Look-ups in named tables: a row name and a column name give one cell, copied from the table.

bev:
columns: pamuli, funetev
begi: [13, 388]
nov: [-451, -975]
lezu: [705, 854]
fulu: [-621, -555]

nov, funetev -> -975
lezu, funetev -> 854
begi, funetev -> 388
begi, pamuli -> 13
lezu, pamuli -> 705
nov, pamuli -> -451
fulu, pamuli -> -621
fulu, funetev -> -555

sozin:
|  | deg | lan | lep | rono | tun | bigeleg | tak | fego | niz |
|---|---|---|---|---|---|---|---|---|---|
| tup | 162 | 153 | 148 | 161 | 162 | 159 | 157 | 157 | 153 |
| mamon | 162 | 149 | 158 | 170 | 167 | 151 | 164 | 151 | 142 |
| koz | 155 | 157 | 119 | 159 | 156 | 154 | 160 | 154 | 155 |
| fad | 154 | 157 | 118 | 159 | 156 | 152 | 161 | 153 | 155 |
| rof | 158 | 147 | 168 | 159 | 159 | 153 | 155 | 151 | 145 |
| gebapu | 156 | 157 | 125 | 159 | 156 | 155 | 159 | 155 | 156 |
| dup | 144 | 147 | 192 | 148 | 146 | 140 | 151 | 145 | 143 |
| namar | 159 | 155 | 155 | 158 | 159 | 158 | 154 | 156 | 155 |
| kab | 162 | 164 | 50 | 166 | 162 | 165 | 166 | 160 | 165 |
| dupep | 173 | 149 | 135 | 159 | 167 | 180 | 147 | 165 | 159 |
| gopan | 159 | 153 | 151 | 161 | 160 | 156 | 157 | 155 | 152 |

koz, niz => 155
gopan, bigeleg => 156
rof, lep => 168
fad, bigeleg => 152
rof, tak => 155
mamon, lep => 158
tup, tun => 162
dupep, deg => 173
kab, bigeleg => 165
gopan, fego => 155
tup, deg => 162
namar, tak => 154
gopan, lep => 151
dup, rono => 148
koz, deg => 155
dupep, rono => 159
Which row has the largest tak? kab

kopof:
	teguri	mativuv	fosabi	rizir	mamo	sanulo	bis	divopap	livaref	tidili
tisib	161	203	189	161	181	186	185	210	196	184
lod	161	210	188	161	179	187	183	220	201	182
zozi	161	202	195	161	177	199	185	211	187	183
kanasa	161	205	187	161	180	184	184	212	198	182
kib	161	203	201	161	179	202	193	212	187	186
sebuno	161	189	223	161	190	212	222	194	174	201
noga	161	186	188	161	190	192	155	184	191	191
les	161	179	220	161	205	214	191	174	181	211
fep	161	170	198	161	209	205	138	156	188	208
bati	161	55	158	161	142	165	144	34	61	149
ravutis	161	184	134	161	134	174	103	195	166	135
dupob	161	118	205	161	252	137	206	77	188	237
bufa	161	168	168	161	111	204	170	191	115	130

mamo of bufa is 111
bis of dupob is 206
fosabi of ravutis is 134
tidili of fep is 208
tidili of noga is 191
livaref of zozi is 187
bis of kanasa is 184
sanulo of tisib is 186
tidili of lod is 182
mamo of lod is 179
fosabi of les is 220
tidili of les is 211
divopap of les is 174
mativuv of zozi is 202
sanulo of fep is 205
fosabi of fep is 198
bis of bufa is 170
rizir of ravutis is 161

per
         lepiruz  gevizo  teba  nevimif  tivekik  guredo  rirorov  vudi  vamilol  tuga
momugud     1.42    2.56  1.30     3.84     3.37    3.17     5.87  2.92     1.87  3.22
meziteb     2.75    2.57  2.03     3.01     3.82    3.38     4.49  2.94     2.96  1.62
vupe        2.02    3.40  4.20     3.86     2.42    2.96     3.69  3.47     3.73  2.18
vobut       3.04    3.47  1.67     3.53     3.70    5.05     5.45  3.82     4.12  3.38
bizonaz     2.52    2.78  3.53     3.36     0.84    3.61     4.09  3.07     2.74  1.70
kivodi      1.24    4.11  2.68     3.17     1.95    2.16     2.02  2.95     3.60  3.98
gamopu      7.89    3.55  4.71     3.50     3.24    4.21     1.47  2.74     3.56  3.20
tunuli      3.65    3.04  1.30     3.63     2.54    1.79     3.33  3.13     4.16  4.09

What is the vudi of vobut in per?
3.82
What is the guredo of kivodi in per?
2.16
What is the lepiruz of tunuli in per?
3.65
What is the vudi of gamopu in per?
2.74
What is the tivekik of meziteb in per?
3.82
What is the rirorov of tunuli in per?
3.33
What is the vamilol of vobut in per?
4.12
What is the teba of meziteb in per?
2.03
What is the lepiruz of vobut in per?
3.04
What is the lepiruz of kivodi in per?
1.24
What is the nevimif of gamopu in per?
3.50
What is the gevizo of momugud in per?
2.56
What is the teba of gamopu in per?
4.71
What is the rirorov of bizonaz in per?
4.09
What is the tivekik of vobut in per?
3.70
What is the rirorov of meziteb in per?
4.49
What is the gevizo of vobut in per?
3.47
What is the tuga of momugud in per?
3.22
What is the tivekik of tunuli in per?
2.54
Row with the largest nevimif: vupe

